128 stands for zero in the data rows.
Each second row below is the first row of its pair, turned about zero in one of two ways (a turn may also mirror it), then rescaled, with some noise.
Each pair is followed by the number of its way, counting from 0 in the order the ways first appear.
[117 116 123 141 152 123 126 136 142 127 134 122 117 137 123 123 111]
[136 107 122  81 144 129 122 119 123 136 133 134 130 119 120 131 107] -> 0

[171 169 203  56  90 198 113 160  16 123 129 214 177 114 135 111 176]
[152 141 163 249 138 125 211 201 159 126 125  81  77 194  76 115 131] -> 0

[115 120 123 138 149 119 133 133 139 132 130 123 111 136 122 132 117]
[124 120 109 129 127 136 119 127 120 140 127 143 133 113 122 125 123] -> 0

[114 133 114 144 138 115 139 128 157 136 123 123 117 137 140 137 123]
[110 112 125 135 144 118 118 102 152 134 112 120 123 119 135 138 118] -> 1

[ 87 123 127 193 156 126 154 154 137 103 116 106 146 119 100 167 117]
[110  97 138 165 132 112 143 110 126 104 100  97 160  68  81 180 101] -> 1

[171 158 104 153 105 136 169 132 117 109 138 121 189 138 162 103 167]
[179 137 101 137 120 122 158 116 150 143 103  99 165 155 119  83 153] -> 1

[118 124 118 139 153 130 124 135 141 128 128 124 115 136 120 123 114]
[129 122 119 110 130 134 118 116 127 140 114 130 126 111 118 108 128] -> 0

[ 85 131 139 179  72 124 172 154 113  87 204 161 104 105 189 160 117]
[130  81 140 170  93 107 179  83 137  91 155 105 110  45 119 178  74] -> 0

[107 124 119 115 143 143  91 136 143 137 132 112 143 130 140 115 109]
[158 134 138 114 130 165 101 133 113 125 119 113 149 119 131 126 125] -> 0

[148 136 163  99 145 160  88 117  43  82 103 159 130 125 104 205 167]
[145 158 159 154 111 142 152 149  49  79 135 146 115 162 134 193 189] -> 1

[160 106 107 161  71  78 157  71 165 131 120  96 123  83 117 114 135]
[135 113 129  78  96  91  74  73 149 159 102 131 133  98  97 113 160] -> 1

[116 119 123 141 152 125 128 135 138 127 134 122 115 139 122 127 115]
[113 119 112 139 159 120 125 121 140 120 132 124 122 113 132 128 112] -> 1

[117 123 119 143 149 123 126 135 144 127 135 124 115 136 120 125 112]
[134 120 120 104 131 117 115 118 122 128 132 151 128 114 104 115 126] -> 0

[125 128 162 137 103 129 143 116 145 157 114  97 110 172  87 101 112]
[ 91 136 165 122 146 138 103 119 133 149 131 124 118 169  88 114 110] -> 1

[122  95 118 101 146  96 135 114 125 103  97 162 145 133 126 144 116]
[121 112 127  96 136 111 140 134 111  87 105 179 157 134 154 140 130] -> 1

[ 75 120 142 142 153 150 117 155 122 126 142 143 113 123 145 154 122]
[ 91 121 126 173 135 143 162 135 124 111 137 110 122 105 140 160 105] -> 1

[ 94 106  92  92 109 110 116 105 163 149 184 129 157 127 166  83 118]
[149 129 137 130 144 178 147 123  75  78 157 165 147 109 135 147 146] -> 0

[156 160 132 114 129 156 112 153  98 134 143 171 107 168 149  99 186]
[148 153 118 176 143 126 155 165 145 142 141 128  92 181 142  99 172] -> 1

[161 168 148 124  91 168 140 142  78 120 124 166  82 138 168 130 155]
[155 151 140 157  91 139 171 141 125 132 116 115  60 173 150 121 147] -> 1

[166 117 158  79  92 111  96 124  99 124 121 163 107 139 106 154 168]
[143 136 167 111  98 117 102 173 108 121 155 153  91 185 120 149 166] -> 1

[101 118 134 144 179 135  90 159 123 123 141 126 114 140 139 125 114]
[112 110 105 173 159 140 125 160 128 105 147 108 134 117 152 121 102] -> 1

[154  73 171 124  71  77 174 112 160 155  99 110 128 129  96 108 143]
[114  89 189  68 117  89  98 108 147 167 103 152 138 144  91 126 144] -> 1

[117 121 121 141 150 124 128 135 141 128 133 124 115 138 121 127 115]
[124 113 127 138 144 130 134 127 125 128 138 132 131 120 121 124 110] -> 1

[123 119 113  99 123  77  89 105 136 155 138 104 161 126 127 128 137]
[113 129 118  92 124  96  82 128 129 137 155 122 167 130 151 123 144] -> 1

[142 134 149  60 107 155  63  76 102 149 107 180 107  88  99 113 153]
[120 162 162 170 118 143 130 171 119 150 129 151  49 170 100 128 179] -> 0

[169 128 112 126 165 124 131 100 148 125 119  89 130 112 119 136 117]
[153 143 115  92 169 137  81  96 117 124 116 128 138 108 130 132 126] -> 1

[136 171  99  83  86 113  94 132 141 167 114 123 142 120 130  96 165]
[103 185 100 147 140 153 119 185  90 119 130 127 134 140 118 143 169] -> 0

[110 112 123 117  87 131  98 103 140 164 136 103 160 128 151 118 142]
[111 131 140 147 110 168  99 146  79 138 137 120 146 144 159 155 158] -> 0

[158 123 128 189 133 162 166 111  96  91 142 121 111 133  89 159 180]
[107 108  81 148 111 101 124  75 187 150 162 106 134 134 120 112 149] -> 0

[135 202 163 153 129 173 107 165  85 107 142 137 166 163 124 162 164]
[156 184 129 211 106 153 164 156 122 116 129  82 147 169 111 151 142] -> 1

[138 115 132 139 143 129 126 120 150  93 108  94 150  89 109 151  86]
[140 129 153  88 124 163 108 110 118  93 119 126 166  86 127 137 100] -> 1

[137 140 160  87  83 116 164 129 143 135 119 143 111 206 120 111 139]
[101 128 158  90 112 109 143 134 166 133 114 123 105 210 106 120 122] -> 1

[160 112 116 100 163 117 143 111 126 105  99 122 172 115 107 131 105]
[166 138 104  97 119 101 133 147 140 138 119 140 160 159 143  99 142] -> 0

[118 125 118 140 151 129 125 134 141 130 129 124 114 136 120 124 115]
[114 123 125 110 146 138 119 106 126 133 117 141 115 120 129 109 114] -> 0

[177 123 113 142 162 124 159 116 157 121 118  85 109 112 111 133 109]
[148 138 110  74 118 118 111 119 157 148 161 130 153 118 179  85 117] -> 0

[118 126 121 137 149 124 130 133 139 130 127 122 112 140 122 129 120]
[119 114 118 124 151 122 128 128 132 125 134 134 113 108 130 138 110] -> 1

[ 63 116 111 161 150  99 119 140 164 122 155  84 124 123 107 138 108]
[ 77 109 114 131 157 117 107 108 148 110 146 102 152  82  97 148 104] -> 1

[142 140 129 135 121 136 159 164 101 123 140 136 130 144 154 115 141]
[128 105 115 149 153 126 162 142 134 106 129 107 125 119 134 128 104] -> 0

[107 117 117  85 166 136 116 113 171 142 138 130 157 137 139 102 111]
[159 145 147  75 170 165 137 123 113 110 126 160 147 145 131 135 146] -> 0

[ 74 137 103 118  96 116  98 131 147 177 114 140 144 122 211 125 143]
[123 142 143 160 138 185 131 145  87 108  92 143 128  97 157 197 141] -> 0

[109 138 101 156 141 110 105 119 162 119 132 117 141 123 123 116 116]
[127 153 125 116 114 132 109 106 117 109 119 150 156 105 133 112 129] -> 0

[125 134 118 142 150 133 118 134 145 128 126 124 115 138 117 123 117]
[141 125 116 115 136 133 108 116 126 134 113 132 119 137 115 104 112] -> 0

[146  93 105  59  82 127 138  40 156 162 121 124 149  48 138  89  73]
[125 138 129  35  71 152  91  89 109 180 149 174 150 108 180  77 124] -> 1

[151 144 122 139  90  95 171 181 124 141 144 121 115 148 158 107 147]
[140 112 120 127 116  77 148 159 163 164 114  95 108 138 104  99 133] -> 1

[117 124 123 137 153 129 127 132 138 131 127 119 113 140 123 127 120]
[126 120 123 131 159 122 121 134 130 121 114 122 126 109 120 135 122] -> 1

[139 165 124 165 137 167 157 171  85  87 122 138 141 134 148 127 141]
[179 154 115 166 125 147 191 138 119 105  92 103 118 128 115 115 134] -> 1

[ 68 117 137 134 146 129 109 141 141 108 163 137 177 107 152 134  92]
[ 96 116 130 142 107 128 160 127 143  94 154 134 176  86 156 129 105] -> 1

[130 110 137 106 131 106 120 123 116 134 110 145 132 132 124 153 111]
[126 123 136 132 118 107 139 139 108 146 126 147 118 157 141 131 126] -> 0

[141 150 132 135 128 137 157 161 100 119 145 139 117 151 175 134 143]
[139 118 102 161 163 113 153 128 137 108 122  94 124 114 142 147  97] -> 0

[117 123 121 139 151 128 126 134 140 129 131 124 115 139 119 126 116]
[135 119 119 131 144 132 122 125 136 133 135 133 113 130 120 134 113] -> 1

[153 132 135 101 119 118 105 121  99 135 109 156 115 119 112 153 133]
[137 152 134 123 110 118 112 150 100 129 135 166 118 133 141 147 143] -> 1

[136 129 147  67 100 150 105 107  84 133 122 176 133  95 145 113 132]
[116 146 139 121  84 134 142 151  86 121 141 162 127 144 189 119 141] -> 1

[122 152 151 145 135 145 120 134 111 133 116 114  98 147  86 150 139]
[107 138 122 132 130 110 102 105 154 162 131 102 119 147 105 128 118] -> 0

[166  88 151 166 151 173 177 123 106 139  68  89  90  89  79 141 122]
[101  97 119 110  91 104 132 129 185 214 135 119  98 131 178  70 129] -> 0

[146 120  98 158 137 115 139  95 158 128 109 102 122  95 116 118  97]
[141 133 124 103 144 133  87  92 138 125 112 137 140  77 121 113 104] -> 1

[ 96 122 100 149 107  91 138 132 167 139 151 108 114 129 113 118 104]
[ 91 103 105 108 123 100 103 111 165 140 144 118 118 114 105 134  91] -> 1

